One turn moves every row onto another: examples first, then more rows asked:
k_174: [  3  29  19 -13  -1   0  22 -10  -4  -7  -5 -13 -10  11   9]
k_9: [ -2  10   8 -16 -28  -3  25  20  -2  16 -23   5   9  -2  -4]
k_516: [  0  17  -7   2  -4  -9  27  32 -34  -3  -3  -2 -13  19 -11]
k_489: [  8  25   3 -18 -24  -9   3  20 -44 -18   3   8   4   6 -24]
k_31: [ 14  10 -19  10  -9  20   4  13 -30 -17 -21 -12  -6  -7 -16]
k_665: [-22 -17   4 -13  16  19  10   2  -1 -32   2  -4   3  20 -14]
k_943: [-12 -22  -2 -24  15  15  18   6   9 -23 -24  10   3  -1 -20]
k_276: [-10   3   3 -15  -5 -22  -4  10 -34   1   0  -5  17  -9 -19]
k_183: [-17 -20  -1 -26  21   7  10  11  -4 -37 -12 -13   1  14 -17]
k_278: [ -9  -1 -15 -44  -5   0  -5  10 -23  -9   3   9 -21  29 -14]
k_361: [ 16   8 -12  -6 -14   7  -6  13 -23 -22 -15 -16   6 -23  -6]
k_807: [ -3 -14  -5 -24  20   9  28  24   4 -37 -12   3 -10   6  -5]
k_643: [ -6 -12   4 -20  13  14  24  16   9 -38   6   2  -3  10   5]
k_978: [ 11  12  -8  -1 -26  20   4  12 -11 -15 -28 -24   1  -4  -4]
k_995: [-11 -19   1 -15  17  21  18   3   7 -24  -2  19   5  -2 -11]
k_59: [  7  22  13 -15  10  -7  15 -16 -11  -4   1   8  -1 -19   2]
k_22: [  3  22  12 -23 -38  -2   2  11 -27  -7 -10   8  14   4 -23]
k_746: [  2   2 -13 -49 -15   2   8  18  -8  -6  -2  19 -24  21  -1]
k_263: [ 11  27   3 -12 -32   5  18  21 -30  -7 -11  17  -2  12 -23]
k_80: [ -7  -8 -14 -49 -10   1  -7   5 -13   1  -4  24 -11   9 -15]
k_275: [ -4  23   9   1  14   5  15 -20 -24  -2  -4  -1 -11   9 -14]

k_9 turns into k_276
k_943 turns into k_183
Where do these go?
k_665 turns into k_643
k_22 turns into k_489
k_275 turns into k_174
k_746 turns into k_80
k_361 turns into k_31

One turn moves every row onto another: examples first, then more rows asked:
k_470: [-10  15   1  -7 -17  11  -2 -23  29  18 -15 -16 -18  -3   1 -13   4 -19
   3   1  -1  -7  -7 -14]
k_512: [ -3 -17   4  13 -17  -7  -3 -28  -4  -7  17 -12  -9   3   8  -5 -13  -5
  -9   3 -16  25   0  14]
k_851: [-14  11 -21   2   8   4   5  14  -3   2 -23 -16   0   0   0   2   9  -5
  18 -24 -10 -37   9 -17]
k_296: [-19   8   2  10  -6   7  19  25  11 -14 -19 -14 -25  -7 -11  11  32 -26
  -3   6  -4   3   5  -5]
k_950: [ -8 -14  -2   5 -22 -13  18   6  -1  19 -27   1  -7  -5 -10   7 -19 -11
   1 -20  -2  11 -16  13]
k_556: [-26 -12   5  -2  -5  18   1   5  20  18  -1   3 -23 -13   0 -27  15   1
   6 -12   3 -14   4 -20]
k_597: [-11  13   3   5  23   8  10  19  10 -15 -27   2   8  17 -21  16  -2  -5
 -10  23  -8  -8  15  11]
k_352: [-23  12 -21  11  25   6   6   3  12   0  23   3  -7 -16  14  20  -2  14
   3  17   6   7  10  -7]
k_793: [-21  15   6  -1 -12  14   7   3  13  11   4   1  -8 -12  18  -2  21   1
   8 -22  16 -25  -2 -23]
k_415: [-12 -10  21  14  -2   2  -1  15   9 -25   8 -21  -7  14  10 -14   2  18
 -15  -1 -13  21  10  10]
k_543: [  8  17   3  41 -18  -6 -13   7  -2   0   8 -14   0  14  -5   8  17  -5
  -5  -4   2 -18  24  -4]
k_594: [-26  -3 -11  -7   0 -10   0  19  -4  -4 -24  18  -9   0  -2 -13 -12  12
   0  11  -8  18  16 -28]
k_602: [  4   2   3  23 -10  -8  -5  -1 -22 -18   9  -5  -7  -1  13   5   0  10
   4  -3 -16  29  -6  20]
k_895: [-10  -6  24  -7   8   6   1  16 -21  -3  -6 -29  -9   8 -20  -7  -6 -17
  -6 -22   4  -2   4   9]
k_144: [ -4   4   6 -13 -25  -9   2  21   5   6   4 -24  25   6  12  -2 -14 -23
 -12  -1  12  12  15  -7]
k_461: [ -7  -4   0   0 -28  -4   1  23  -2  -1   5 -30  29  13   2  -2  -6  -7
  -4  17   4  -6  28  -5]
k_574: [-14   3   0   4  44 -34  -8  14   7  -2   4  -6  -7   8  -4   1  -4  -8
  -1 -14   0   0  11  -3]
k_155: [-13 -18 -10   6  16  34   7  15  10  14   0   4   1   1  21  -3 -19 -14
   7   6 -12 -16 -19   1]
k_742: [-24  -1  -1  -1 -20 -13  -4   2  17  -1   5 -21 -15 -11  12  22 -10  24
   5 -17  -4 -16  -3   9]
k_285: [-10 -40   7  -2  -5  14   2  28   5 -20  -1 -13  13  -7   3   1   2   3
 -15  17  13  -1  20  -1]
k_641: [  1  -6   3  -5  18  -7  17   8  24  -6   5  15 -19  21   3 -13   4   0
   5  13  -1   0 -30  -1]
k_666: [ -9 -33  -5  14  25  13   8  14  15   5  12   8  -2   6  11  -4 -16  -5
  -8  14  -1 -20 -13   1]
k_392: [ 24   6  -8  15   2  -2 -18  -5  17  -2  -2  -7  -2  17  -1   0  31   0
  11   1   3  14 -18  -9]
k_171: [-11   1 -11   7 -21  10   8 -13   6  13 -29  15  26   0  20  12 -13   4
  -3 -10   8  -4  17 -10]
k_610: [ -8   1  -1   4  18 -11  20 -21   4   2  -1  -6   5   7  -1  -5   2  -5
  -3   1 -51  -1  11   1]
k_613: [ -8   8 -13 -13  13  -4  15  -2   7  -7 -25  -9  15  13  -5  30  -4 -16
  -9  16   3 -19  24   1]
k_249: [-17 -10 -17  -1  11 -10 -12 -22 -14  26  -7 -13   1 -14 -13  12  12  -8
  -1   4  16   7  12  13]
k_838: [ 13  14  -1  32  -6   4 -16  -1   7  13  -6   8   9  14 -13   8  24  -2
  18   1  -1   6 -12 -13]
k_126: [  1  -7   4  -9   9  13   2  -9  -5   2 -20 -25   0   0 -15  -3 -13  -6
  -5 -27  20 -10 -12  15]
k_558: [ -9 -12  -1  19 -11  -9  10  11  -1  14   6  17  -1 -24   4  22  23  -4
  -7  12 -10  -4  23 -25]
k_292: [-29  -9   7  -6  -9  19   5   2  12  12  -5 -15  31 -17   8  16 -20 -18
 -10   0  -8  10   0  -4]
k_70: [  0  14  -2  22   9   3 -12  17 -16  -3  14   4 -17  -3  -6  11   5  13
  -4  29  20   2  16   0]
k_915: [ -6 -19  -5  -6  -4   2  -6  -8   6   5  11 -27 -18 -24  18  -1  14 -12
  17  -4 -16  24  10 -10]
k_76: [  5  -3  -3   8 -37  14   7   8  -5  -5 -18  29  -4   2  20  11  11  -8
 -10  12 -12  -4  17   0]
k_822: [ -7   2 -13   8   3  17   6   1 -10  19   0  15   2   9   0   6  -6  12
  33   6  -2 -20 -22   8]
k_738: [ 19 -14   2   6   4   0  15  13 -15  -9  -8  17 -14  -9  16   9   5  -5
  13 -29   6 -11  19   8]
k_375: [-13  12 -11   7   3  17  20   2  -4 -16   7   5  18   5   1  34   8  -6
   5  11 -12 -30   0  10]
k_505: [ -6 -23  15 -19  16   3  -1  -7  -3  -6   0   8  -4  11  -8 -28   1 -25
   3 -13   7   9  -4   4]
k_75: [ 14  21 -14   2   0  -4 -18 -10   6   5 -11 -15  -1  16  14 -15   9 -25
  -5  -6   0  20  17 -14]
k_652: [-29   9  -3   6  28  -4  -6  -4   6  -4  22  -2  -2   4   6 -11   7  11
  15  21   5  14  21 -15]
k_117: [ -3 -15 -21  -1  -4 -12  12  21  -1  -8 -21  -9  -7  12  -4  10   6  17
  -4  25 -21   6   6  25]
k_976: [  3  -8  -3   7 -33 -11   5 -17  14   0 -32  24   4   7  10  -4  15  -6
  -1   3 -16  -7   7  -4]

k_742 turns into k_249
k_171 turns into k_470
Where do these go?
k_597 turns into k_76
k_543 turns into k_822
k_602 turns into k_352
k_144 turns into k_392
k_574 turns into k_117

